In the data rows, the value 128 means zero.
A hidden rule labels the rows of this table. It goes by one to three of the table's principal directions, not those with the most spread.
[155, 122, 122, 86, 126, 135, 159, 123, 100, 148, 106, 105, 140, 112, 170, 168, 113, 127, 151, 105, 102, 127, 109, 165, 159, 135, 156, 138, 156, 112, 121, 135, 173, 137, 97, 140, 149, 152, 165, 138, 168, 103, 79, 175, 142, 87, 115, 90, 121, 92, 129, 112, 132, 132, 127, 147] l
[172, 114, 158, 122, 166, 93, 103, 118, 165, 141, 106, 173, 126, 155, 107, 110, 142, 139, 112, 122, 150, 126, 122, 161, 102, 142, 128, 140, 133, 134, 122, 202, 142, 76, 124, 118, 98, 130, 205, 165, 110, 139, 117, 125, 125, 131, 140, 110, 174, 82, 81, 141, 121, 88, 114, 143] i
[120, 186, 66, 103, 170, 108, 139, 205, 139, 116, 185, 124, 197, 195, 48, 137, 111, 100, 140, 125, 145, 172, 73, 120, 124, 161, 167, 91, 121, 116, 178, 111, 119, 177, 155, 187, 126, 163, 185, 138, 150, 161, 186, 141, 120, 114, 102, 94, 111, 109, 71, 162, 139, 112, 129, 106] l
[103, 84, 181, 111, 90, 145, 153, 164, 128, 110, 138, 149, 152, 143, 125, 139, 156, 112, 135, 139, 125, 105, 131, 183, 104, 172, 175, 111, 89, 118, 84, 117, 155, 135, 87, 157, 169, 162, 136, 121, 131, 97, 115, 165, 131, 110, 115, 99, 94, 101, 146, 137, 165, 121, 89, 118] i
[78, 102, 129, 147, 99, 130, 101, 130, 84, 62, 136, 138, 127, 123, 101, 95, 157, 106, 136, 125, 168, 136, 168, 99, 92, 97, 139, 84, 89, 145, 161, 137, 114, 158, 142, 127, 133, 112, 132, 104, 91, 128, 207, 113, 99, 189, 111, 185, 92, 158, 181, 148, 122, 114, 135, 82] t
[102, 145, 107, 158, 101, 142, 118, 77, 105, 118, 83, 153, 52, 66, 186, 109, 91, 121, 118, 146, 148, 90, 169, 61, 105, 51, 78, 136, 127, 147, 110, 158, 105, 109, 75, 117, 76, 75, 87, 103, 119, 143, 148, 60, 138, 214, 125, 180, 132, 162, 175, 96, 68, 151, 176, 122] l
[177, 152, 134, 127, 135, 151, 133, 83, 103, 146, 130, 148, 125, 100, 151, 82, 95, 150, 95, 120, 99, 105, 123, 112, 148, 149, 110, 145, 137, 111, 178, 122, 154, 83, 92, 122, 83, 134, 133, 149, 122, 152, 133, 124, 123, 153, 88, 113, 167, 142, 93, 102, 120, 158, 143, 166] i
[214, 121, 158, 197, 133, 114, 143, 74, 140, 185, 140, 136, 139, 106, 146, 74, 102, 144, 121, 129, 80, 104, 76, 81, 144, 131, 97, 172, 164, 102, 185, 139, 133, 131, 182, 70, 101, 116, 95, 171, 111, 143, 128, 155, 114, 130, 184, 155, 174, 173, 103, 118, 153, 128, 170, 189] i
[92, 110, 113, 101, 87, 123, 130, 125, 127, 99, 87, 125, 96, 112, 173, 186, 129, 118, 173, 152, 167, 124, 143, 133, 86, 83, 143, 104, 118, 154, 72, 174, 159, 142, 56, 166, 129, 126, 136, 107, 142, 133, 127, 131, 123, 142, 120, 112, 91, 70, 192, 111, 96, 113, 142, 92] t
[68, 175, 76, 125, 183, 108, 77, 137, 133, 59, 153, 155, 99, 98, 47, 90, 97, 97, 142, 122, 197, 181, 140, 77, 122, 98, 118, 88, 136, 129, 165, 125, 102, 124, 177, 133, 76, 98, 90, 115, 106, 148, 217, 55, 123, 130, 104, 173, 134, 162, 119, 153, 71, 135, 140, 77] t
[98, 102, 136, 96, 113, 127, 154, 167, 113, 87, 151, 109, 167, 151, 102, 156, 140, 95, 168, 113, 141, 152, 95, 162, 121, 151, 190, 92, 113, 98, 121, 113, 158, 189, 131, 152, 178, 166, 147, 137, 132, 94, 143, 193, 115, 101, 115, 123, 80, 116, 154, 134, 159, 115, 116, 100] l
[85, 93, 182, 135, 93, 134, 121, 135, 106, 106, 139, 99, 142, 152, 139, 137, 154, 130, 145, 141, 164, 134, 136, 154, 119, 126, 150, 112, 80, 109, 71, 126, 139, 131, 110, 133, 167, 139, 112, 115, 84, 94, 142, 150, 124, 139, 138, 145, 90, 127, 165, 119, 154, 110, 127, 87] l
[182, 188, 123, 159, 101, 155, 144, 124, 91, 149, 176, 85, 162, 130, 88, 127, 89, 131, 129, 84, 82, 161, 94, 163, 169, 122, 132, 129, 166, 109, 145, 93, 145, 170, 127, 149, 183, 156, 139, 105, 151, 101, 143, 159, 145, 84, 116, 91, 137, 143, 94, 147, 166, 135, 91, 144] i
[90, 183, 99, 115, 139, 118, 108, 148, 92, 118, 130, 122, 143, 151, 115, 141, 113, 118, 141, 124, 171, 167, 135, 154, 143, 105, 148, 100, 118, 126, 91, 135, 145, 118, 108, 165, 114, 149, 142, 84, 123, 125, 153, 114, 137, 106, 101, 130, 107, 92, 127, 130, 110, 135, 127, 87] i
[123, 101, 138, 138, 108, 128, 140, 113, 114, 147, 132, 123, 134, 114, 207, 119, 139, 142, 122, 182, 117, 68, 136, 53, 83, 164, 116, 146, 95, 122, 169, 134, 135, 105, 125, 113, 93, 134, 104, 152, 98, 186, 118, 150, 110, 192, 119, 149, 126, 129, 134, 75, 125, 134, 213, 144] i
[151, 131, 113, 85, 166, 131, 153, 130, 110, 144, 121, 133, 156, 142, 122, 134, 99, 133, 139, 111, 128, 135, 98, 160, 176, 151, 158, 129, 129, 103, 163, 113, 173, 108, 98, 179, 115, 165, 184, 160, 145, 117, 134, 146, 134, 78, 98, 70, 130, 100, 88, 121, 126, 123, 133, 133] t
[145, 122, 159, 169, 133, 149, 128, 105, 107, 141, 151, 130, 142, 142, 108, 102, 136, 140, 91, 121, 94, 125, 135, 133, 152, 124, 106, 136, 130, 134, 152, 109, 96, 124, 150, 95, 158, 109, 125, 122, 92, 119, 151, 115, 133, 130, 155, 135, 125, 166, 100, 145, 163, 149, 120, 159] i
[110, 121, 119, 111, 160, 113, 100, 133, 178, 114, 100, 142, 85, 142, 115, 136, 142, 148, 141, 138, 165, 145, 150, 129, 128, 132, 104, 122, 129, 148, 116, 138, 111, 96, 135, 136, 102, 118, 127, 155, 127, 149, 120, 82, 129, 119, 142, 109, 154, 115, 117, 124, 87, 109, 116, 111] i
[65, 146, 118, 113, 123, 139, 108, 120, 84, 99, 150, 73, 131, 116, 167, 148, 126, 147, 136, 150, 156, 151, 157, 91, 130, 125, 117, 107, 105, 119, 116, 87, 131, 105, 115, 140, 126, 130, 67, 90, 99, 149, 151, 115, 121, 147, 81, 150, 96, 126, 146, 93, 112, 161, 167, 86] t
[145, 175, 88, 141, 132, 139, 137, 138, 135, 121, 155, 137, 104, 80, 61, 127, 100, 87, 135, 85, 94, 167, 114, 140, 151, 104, 121, 130, 186, 141, 130, 107, 107, 181, 159, 124, 168, 107, 111, 89, 187, 97, 133, 109, 157, 83, 124, 118, 156, 156, 126, 170, 125, 151, 67, 142] t
[155, 109, 160, 143, 130, 123, 137, 136, 159, 186, 146, 86, 145, 160, 187, 156, 150, 175, 72, 175, 90, 63, 147, 83, 67, 201, 94, 197, 106, 126, 143, 122, 107, 71, 135, 114, 122, 136, 145, 153, 98, 178, 48, 155, 145, 172, 114, 110, 154, 108, 48, 77, 145, 113, 176, 149] i
[156, 98, 160, 119, 136, 129, 160, 138, 126, 177, 114, 101, 154, 134, 172, 136, 139, 139, 103, 119, 89, 109, 113, 132, 169, 171, 127, 168, 143, 114, 131, 112, 124, 128, 142, 114, 140, 125, 130, 139, 165, 108, 72, 148, 134, 108, 133, 110, 133, 137, 107, 129, 152, 144, 117, 154] i
[135, 127, 109, 157, 195, 101, 110, 111, 165, 150, 91, 168, 82, 132, 105, 115, 117, 130, 97, 106, 138, 131, 158, 102, 148, 86, 78, 149, 156, 151, 124, 161, 68, 105, 174, 95, 79, 70, 117, 128, 128, 121, 113, 51, 160, 121, 171, 171, 141, 154, 88, 148, 81, 136, 131, 141] l
[168, 102, 189, 131, 109, 148, 146, 121, 57, 165, 130, 126, 182, 160, 150, 108, 151, 151, 96, 99, 102, 111, 139, 190, 153, 160, 157, 145, 102, 114, 134, 142, 174, 96, 93, 143, 151, 163, 211, 117, 114, 97, 119, 170, 131, 124, 92, 100, 120, 96, 101, 132, 176, 124, 107, 145] t
[210, 183, 112, 222, 166, 95, 100, 88, 170, 178, 164, 119, 134, 135, 67, 60, 87, 149, 114, 110, 114, 157, 73, 64, 150, 92, 63, 150, 177, 114, 195, 128, 79, 142, 231, 81, 104, 103, 92, 158, 110, 159, 179, 102, 111, 138, 196, 170, 201, 202, 75, 151, 140, 106, 155, 169] i
[159, 122, 157, 135, 77, 143, 151, 153, 126, 107, 164, 174, 176, 156, 56, 104, 158, 82, 114, 101, 96, 123, 89, 208, 87, 132, 182, 92, 113, 130, 116, 143, 136, 187, 104, 133, 213, 163, 205, 120, 136, 95, 163, 189, 103, 149, 126, 113, 126, 121, 155, 181, 209, 107, 60, 164] i
[189, 108, 178, 148, 124, 132, 142, 129, 137, 175, 143, 149, 184, 164, 154, 121, 142, 157, 78, 145, 78, 84, 119, 142, 105, 188, 131, 136, 116, 128, 148, 148, 138, 104, 110, 108, 108, 150, 133, 131, 122, 163, 82, 177, 128, 131, 138, 103, 123, 99, 73, 128, 176, 140, 126, 180] t
[71, 113, 129, 100, 113, 105, 136, 186, 171, 115, 97, 157, 121, 167, 101, 168, 159, 91, 147, 149, 165, 125, 149, 182, 101, 130, 170, 115, 95, 155, 33, 145, 119, 139, 104, 176, 157, 141, 157, 110, 151, 93, 111, 109, 137, 96, 151, 107, 93, 85, 154, 154, 120, 105, 70, 82] i
[201, 83, 173, 143, 175, 109, 138, 99, 150, 198, 98, 115, 142, 167, 158, 124, 134, 178, 85, 110, 109, 107, 115, 122, 155, 151, 96, 182, 142, 119, 158, 167, 117, 90, 153, 94, 101, 112, 171, 178, 121, 135, 78, 140, 133, 130, 162, 112, 156, 129, 59, 118, 144, 112, 146, 172] t
[184, 125, 138, 160, 83, 157, 158, 104, 90, 156, 134, 126, 144, 100, 139, 73, 123, 121, 69, 97, 66, 80, 126, 104, 137, 126, 116, 164, 131, 126, 188, 108, 116, 153, 123, 116, 144, 115, 151, 123, 150, 108, 140, 136, 112, 188, 95, 147, 149, 193, 137, 143, 159, 143, 119, 168] i
[87, 164, 111, 163, 131, 128, 100, 147, 151, 95, 163, 167, 111, 130, 52, 95, 132, 112, 128, 143, 151, 154, 143, 124, 108, 116, 116, 106, 115, 145, 121, 95, 103, 125, 158, 139, 125, 125, 90, 92, 105, 140, 185, 81, 126, 118, 123, 145, 141, 145, 133, 152, 125, 133, 104, 104] t
[150, 100, 223, 108, 112, 116, 101, 140, 145, 148, 142, 106, 171, 184, 125, 125, 146, 184, 114, 150, 188, 105, 124, 193, 90, 222, 167, 154, 68, 95, 106, 173, 216, 32, 86, 182, 109, 205, 189, 171, 66, 138, 109, 178, 120, 89, 82, 43, 152, 49, 60, 101, 154, 61, 127, 95] t
[160, 85, 161, 125, 136, 129, 146, 105, 142, 138, 129, 140, 136, 101, 177, 115, 130, 138, 124, 149, 89, 94, 107, 93, 117, 170, 124, 144, 141, 110, 164, 131, 138, 121, 138, 77, 101, 117, 92, 169, 124, 152, 94, 165, 116, 144, 149, 139, 134, 139, 122, 107, 142, 146, 156, 168] i
[169, 95, 173, 209, 85, 133, 126, 84, 127, 157, 88, 149, 85, 109, 166, 74, 135, 141, 107, 114, 113, 91, 144, 110, 147, 88, 77, 157, 133, 138, 121, 155, 110, 135, 127, 102, 108, 88, 93, 127, 122, 100, 126, 92, 131, 163, 166, 172, 153, 182, 162, 136, 113, 122, 134, 147] l
[72, 112, 176, 75, 107, 115, 127, 199, 126, 104, 143, 125, 160, 166, 126, 166, 160, 110, 158, 151, 191, 140, 129, 192, 78, 198, 197, 108, 71, 110, 45, 162, 185, 105, 74, 189, 149, 185, 178, 111, 129, 118, 108, 173, 139, 109, 78, 74, 109, 37, 126, 119, 142, 95, 92, 64] l
[149, 99, 188, 127, 106, 127, 121, 143, 121, 137, 109, 156, 160, 196, 121, 129, 168, 143, 106, 116, 141, 114, 140, 212, 109, 143, 160, 114, 95, 139, 85, 193, 151, 110, 84, 137, 142, 155, 212, 133, 104, 111, 114, 154, 126, 131, 141, 100, 107, 75, 114, 150, 161, 96, 89, 134] i
[209, 77, 220, 163, 139, 108, 124, 131, 184, 200, 106, 186, 155, 190, 141, 92, 165, 183, 63, 142, 120, 74, 138, 175, 108, 215, 113, 165, 94, 137, 123, 177, 156, 42, 98, 152, 71, 160, 166, 148, 120, 152, 69, 138, 134, 104, 121, 65, 178, 69, 45, 134, 148, 99, 98, 161] t
[198, 89, 194, 150, 164, 94, 123, 135, 198, 147, 123, 237, 145, 167, 71, 94, 146, 126, 120, 121, 128, 120, 93, 186, 79, 161, 148, 121, 138, 133, 113, 232, 147, 106, 137, 91, 90, 133, 188, 169, 118, 143, 112, 156, 131, 108, 189, 107, 157, 72, 75, 170, 161, 91, 84, 180] i
[150, 132, 130, 191, 141, 127, 124, 111, 115, 131, 124, 186, 122, 126, 102, 75, 140, 98, 95, 101, 90, 135, 127, 114, 151, 81, 101, 119, 163, 153, 147, 159, 69, 175, 185, 44, 118, 66, 111, 105, 121, 117, 153, 95, 128, 156, 192, 206, 122, 187, 143, 180, 140, 167, 116, 177] l
[217, 97, 199, 190, 108, 110, 119, 129, 174, 154, 127, 179, 179, 224, 66, 96, 174, 150, 102, 107, 107, 127, 95, 237, 140, 158, 149, 112, 123, 141, 123, 170, 159, 145, 141, 126, 137, 170, 165, 148, 91, 104, 120, 177, 111, 46, 188, 93, 130, 96, 97, 183, 184, 92, 73, 165] i
[140, 80, 113, 95, 120, 119, 141, 77, 129, 117, 71, 112, 106, 112, 207, 164, 134, 141, 165, 137, 129, 117, 110, 113, 135, 89, 127, 116, 140, 129, 133, 152, 155, 144, 97, 108, 119, 121, 124, 170, 125, 136, 110, 162, 92, 147, 152, 141, 110, 113, 194, 89, 109, 127, 184, 146] i
[125, 131, 82, 131, 186, 114, 112, 87, 148, 105, 99, 174, 58, 56, 121, 107, 101, 100, 143, 107, 122, 149, 133, 75, 158, 64, 88, 129, 195, 145, 148, 157, 85, 142, 184, 52, 82, 45, 74, 140, 140, 125, 137, 60, 141, 128, 178, 195, 142, 176, 147, 149, 68, 165, 146, 158] i
[20, 177, 51, 60, 121, 142, 138, 174, 81, 88, 81, 166, 97, 131, 92, 199, 112, 65, 177, 114, 183, 167, 177, 223, 156, 45, 190, 76, 107, 168, 9, 133, 143, 144, 45, 214, 165, 143, 180, 43, 172, 64, 146, 77, 171, 65, 109, 99, 52, 62, 193, 150, 89, 146, 66, 65] t
[173, 103, 127, 126, 154, 122, 131, 74, 144, 138, 108, 133, 109, 95, 173, 127, 105, 147, 124, 125, 104, 107, 112, 88, 129, 105, 102, 144, 160, 119, 157, 159, 128, 116, 129, 76, 87, 92, 106, 170, 117, 142, 104, 134, 126, 151, 157, 156, 133, 140, 120, 110, 109, 137, 176, 171] i
[112, 149, 100, 113, 134, 127, 125, 139, 146, 122, 112, 133, 94, 96, 142, 141, 109, 120, 139, 139, 137, 126, 135, 112, 122, 123, 113, 133, 144, 134, 116, 119, 122, 119, 109, 147, 109, 119, 112, 120, 163, 138, 111, 100, 143, 130, 112, 116, 153, 122, 132, 118, 91, 129, 127, 115] l
[123, 162, 146, 147, 155, 102, 95, 169, 151, 125, 168, 153, 160, 184, 84, 104, 129, 148, 138, 149, 178, 150, 113, 140, 101, 196, 142, 104, 103, 107, 141, 145, 164, 89, 151, 164, 72, 187, 127, 139, 87, 180, 149, 140, 127, 87, 105, 103, 148, 79, 62, 120, 124, 103, 148, 104] l
[217, 149, 117, 206, 56, 162, 172, 73, 125, 181, 135, 143, 126, 115, 144, 99, 105, 139, 106, 135, 36, 75, 101, 105, 115, 93, 97, 159, 146, 145, 175, 110, 125, 172, 110, 107, 147, 131, 126, 131, 132, 148, 133, 162, 111, 168, 163, 126, 151, 171, 149, 113, 174, 139, 141, 203] i
[40, 125, 108, 118, 122, 128, 116, 141, 112, 65, 106, 150, 92, 92, 105, 140, 118, 76, 174, 119, 177, 163, 150, 139, 137, 43, 145, 77, 127, 138, 54, 129, 102, 169, 118, 129, 148, 88, 81, 79, 142, 74, 174, 78, 138, 126, 158, 185, 70, 148, 212, 163, 102, 138, 102, 78] i
[109, 113, 62, 90, 135, 158, 191, 107, 74, 135, 66, 135, 91, 71, 199, 187, 107, 79, 150, 108, 59, 116, 139, 115, 188, 44, 128, 130, 182, 157, 115, 121, 85, 198, 101, 85, 165, 62, 136, 106, 201, 85, 89, 113, 159, 141, 180, 156, 69, 156, 194, 130, 110, 193, 130, 171] i
Here are more rows. What is the label of each one?
[125, 153, 146, 136, 132, 136, 112, 141, 144, 146, 139, 86, 113, 143, 121, 139, 124, 153, 105, 119, 141, 141, 135, 148, 144, 137, 102, 163, 130, 117, 84, 112, 115, 96, 125, 141, 141, 122, 126, 115, 123, 107, 99, 102, 159, 115, 108, 108, 158, 129, 92, 124, 122, 118, 109, 108] i
[117, 153, 112, 146, 195, 90, 90, 144, 164, 110, 120, 183, 132, 178, 35, 110, 123, 112, 117, 112, 178, 184, 122, 150, 140, 86, 126, 98, 140, 150, 112, 172, 93, 128, 166, 118, 87, 95, 147, 111, 110, 125, 179, 73, 130, 97, 173, 151, 119, 121, 97, 186, 113, 122, 92, 106] t
[105, 149, 73, 68, 140, 128, 169, 168, 136, 120, 105, 124, 109, 108, 139, 184, 114, 83, 184, 102, 116, 167, 87, 164, 170, 107, 159, 120, 175, 119, 73, 115, 138, 188, 117, 143, 160, 127, 140, 121, 212, 87, 89, 140, 147, 81, 128, 112, 118, 104, 174, 135, 112, 147, 101, 129] l
[130, 98, 186, 131, 104, 95, 97, 158, 182, 136, 101, 122, 131, 198, 162, 134, 185, 166, 115, 143, 174, 116, 145, 163, 93, 180, 122, 118, 87, 130, 60, 169, 142, 93, 102, 157, 105, 163, 126, 142, 115, 140, 78, 136, 114, 138, 117, 118, 141, 77, 123, 118, 113, 87, 116, 99] l
[167, 152, 121, 181, 150, 126, 103, 66, 116, 138, 120, 186, 117, 120, 105, 85, 102, 136, 98, 122, 114, 123, 142, 129, 133, 59, 95, 118, 141, 149, 145, 154, 113, 94, 118, 102, 93, 99, 129, 108, 86, 134, 171, 87, 132, 139, 160, 162, 137, 137, 109, 147, 121, 141, 139, 163] t
[175, 112, 117, 138, 165, 133, 176, 127, 140, 180, 145, 117, 137, 114, 157, 137, 117, 126, 105, 127, 49, 101, 99, 61, 137, 157, 102, 186, 174, 123, 191, 126, 82, 159, 188, 58, 127, 82, 134, 166, 155, 152, 79, 144, 150, 153, 168, 138, 138, 168, 76, 122, 147, 157, 158, 195] l
[96, 121, 162, 171, 95, 112, 119, 164, 175, 94, 149, 178, 119, 146, 106, 108, 155, 105, 164, 162, 155, 137, 109, 131, 61, 145, 138, 94, 105, 119, 74, 139, 130, 157, 141, 114, 118, 144, 76, 116, 109, 146, 136, 155, 116, 149, 156, 168, 132, 118, 172, 124, 145, 111, 118, 106] l
[181, 189, 76, 191, 74, 158, 145, 100, 93, 143, 159, 93, 132, 129, 124, 139, 104, 127, 129, 113, 53, 126, 114, 114, 124, 65, 99, 126, 164, 144, 167, 99, 104, 198, 124, 122, 186, 129, 145, 108, 126, 133, 147, 150, 136, 159, 148, 140, 127, 160, 133, 127, 148, 129, 148, 165] i
[123, 127, 67, 85, 143, 129, 110, 68, 110, 116, 52, 123, 61, 80, 210, 143, 107, 148, 141, 129, 146, 110, 164, 86, 155, 58, 93, 133, 146, 152, 144, 157, 134, 91, 81, 126, 67, 85, 132, 153, 130, 142, 122, 69, 122, 167, 118, 148, 128, 125, 168, 95, 39, 136, 189, 128] i
[177, 175, 139, 183, 194, 99, 108, 151, 189, 190, 178, 119, 158, 170, 79, 91, 109, 160, 86, 141, 116, 141, 93, 92, 152, 204, 82, 161, 150, 109, 179, 99, 90, 96, 217, 117, 85, 140, 80, 150, 122, 178, 111, 111, 145, 79, 152, 105, 196, 155, 7, 135, 137, 129, 136, 152] l
[39, 96, 199, 159, 87, 118, 98, 192, 174, 94, 133, 195, 123, 196, 61, 118, 186, 105, 122, 170, 203, 112, 175, 199, 39, 128, 166, 105, 33, 145, 0, 160, 109, 101, 108, 145, 148, 141, 138, 85, 65, 94, 143, 108, 140, 148, 163, 157, 89, 96, 161, 156, 161, 78, 67, 62] l
[111, 175, 90, 116, 164, 102, 95, 161, 168, 105, 121, 177, 117, 162, 74, 113, 110, 126, 147, 133, 199, 161, 111, 152, 123, 127, 140, 99, 116, 126, 118, 150, 160, 102, 115, 184, 51, 155, 143, 129, 121, 153, 160, 99, 127, 90, 97, 109, 150, 82, 112, 135, 83, 103, 132, 88] l
[50, 142, 108, 43, 105, 124, 91, 127, 69, 63, 104, 79, 138, 134, 157, 195, 119, 125, 196, 128, 220, 163, 155, 197, 134, 88, 195, 49, 87, 113, 49, 155, 200, 109, 44, 197, 149, 186, 136, 112, 97, 97, 149, 148, 122, 88, 97, 112, 47, 52, 182, 104, 90, 107, 147, 53] i
[53, 167, 82, 115, 140, 108, 109, 177, 145, 96, 166, 79, 123, 121, 133, 158, 125, 115, 174, 161, 171, 166, 119, 70, 112, 154, 125, 104, 123, 109, 118, 83, 117, 150, 176, 146, 116, 143, 40, 110, 132, 165, 131, 124, 128, 114, 103, 153, 121, 128, 142, 100, 94, 136, 174, 74] l
[138, 105, 171, 115, 117, 137, 150, 143, 130, 145, 110, 165, 154, 163, 94, 128, 137, 120, 109, 108, 129, 123, 125, 209, 139, 124, 167, 129, 109, 134, 73, 151, 144, 121, 84, 150, 155, 139, 188, 115, 144, 80, 129, 134, 131, 102, 140, 91, 103, 101, 128, 166, 172, 121, 56, 134] t
[117, 106, 137, 96, 116, 133, 164, 155, 136, 151, 112, 103, 131, 122, 183, 178, 122, 128, 126, 152, 121, 98, 124, 107, 104, 157, 134, 154, 123, 130, 108, 136, 131, 130, 85, 153, 132, 125, 144, 128, 175, 141, 83, 143, 141, 148, 110, 85, 117, 100, 122, 107, 130, 130, 133, 122] i
[37, 127, 131, 97, 88, 124, 128, 189, 141, 102, 166, 50, 142, 132, 204, 177, 146, 138, 163, 212, 177, 113, 122, 54, 65, 214, 138, 121, 72, 97, 108, 79, 148, 126, 117, 172, 114, 170, 40, 124, 118, 192, 106, 166, 110, 160, 67, 118, 109, 104, 154, 54, 115, 128, 202, 58] l
[62, 123, 104, 115, 130, 103, 108, 145, 166, 64, 90, 176, 85, 127, 79, 127, 122, 81, 176, 115, 203, 162, 127, 156, 123, 47, 149, 71, 117, 133, 44, 151, 112, 163, 113, 151, 123, 108, 103, 118, 135, 77, 177, 79, 120, 124, 163, 179, 92, 136, 206, 164, 89, 106, 100, 76] l
[87, 202, 91, 156, 141, 123, 84, 129, 139, 85, 162, 118, 82, 80, 52, 123, 79, 95, 158, 105, 172, 194, 126, 120, 135, 58, 107, 103, 167, 124, 81, 123, 98, 153, 164, 120, 139, 94, 54, 77, 128, 101, 173, 70, 160, 98, 142, 167, 139, 163, 139, 157, 94, 134, 104, 89] l
[70, 168, 29, 36, 209, 120, 138, 178, 143, 101, 128, 138, 105, 69, 91, 162, 98, 81, 157, 105, 129, 179, 126, 109, 165, 111, 143, 129, 182, 135, 127, 86, 100, 136, 165, 138, 122, 89, 131, 110, 216, 114, 126, 66, 152, 84, 92, 125, 128, 122, 127, 164, 81, 163, 97, 114] t
[0, 190, 46, 93, 58, 135, 148, 233, 129, 71, 165, 54, 82, 115, 126, 229, 125, 57, 230, 207, 203, 158, 164, 83, 66, 115, 160, 98, 60, 134, 0, 33, 95, 190, 103, 237, 219, 162, 55, 50, 164, 122, 146, 99, 159, 143, 97, 123, 73, 119, 219, 75, 91, 122, 126, 0] l
[115, 104, 175, 138, 137, 103, 108, 170, 179, 112, 138, 161, 127, 150, 101, 119, 170, 116, 122, 140, 147, 135, 129, 150, 85, 171, 133, 128, 122, 131, 85, 159, 114, 120, 154, 108, 125, 120, 127, 127, 121, 127, 105, 127, 135, 126, 142, 137, 148, 106, 114, 154, 135, 108, 91, 113] l
[36, 227, 0, 62, 180, 123, 136, 156, 122, 73, 125, 131, 78, 48, 82, 179, 53, 42, 190, 124, 144, 191, 119, 81, 153, 28, 137, 93, 191, 145, 107, 83, 75, 186, 139, 148, 142, 79, 102, 85, 207, 116, 178, 48, 152, 113, 129, 155, 103, 151, 171, 151, 60, 173, 121, 93] t
[143, 147, 120, 151, 89, 139, 91, 92, 85, 65, 131, 127, 113, 124, 99, 105, 138, 126, 168, 82, 145, 179, 121, 176, 137, 62, 133, 69, 148, 128, 138, 147, 161, 172, 119, 118, 157, 141, 148, 122, 92, 106, 187, 149, 101, 134, 124, 160, 130, 131, 189, 143, 124, 106, 125, 120] i
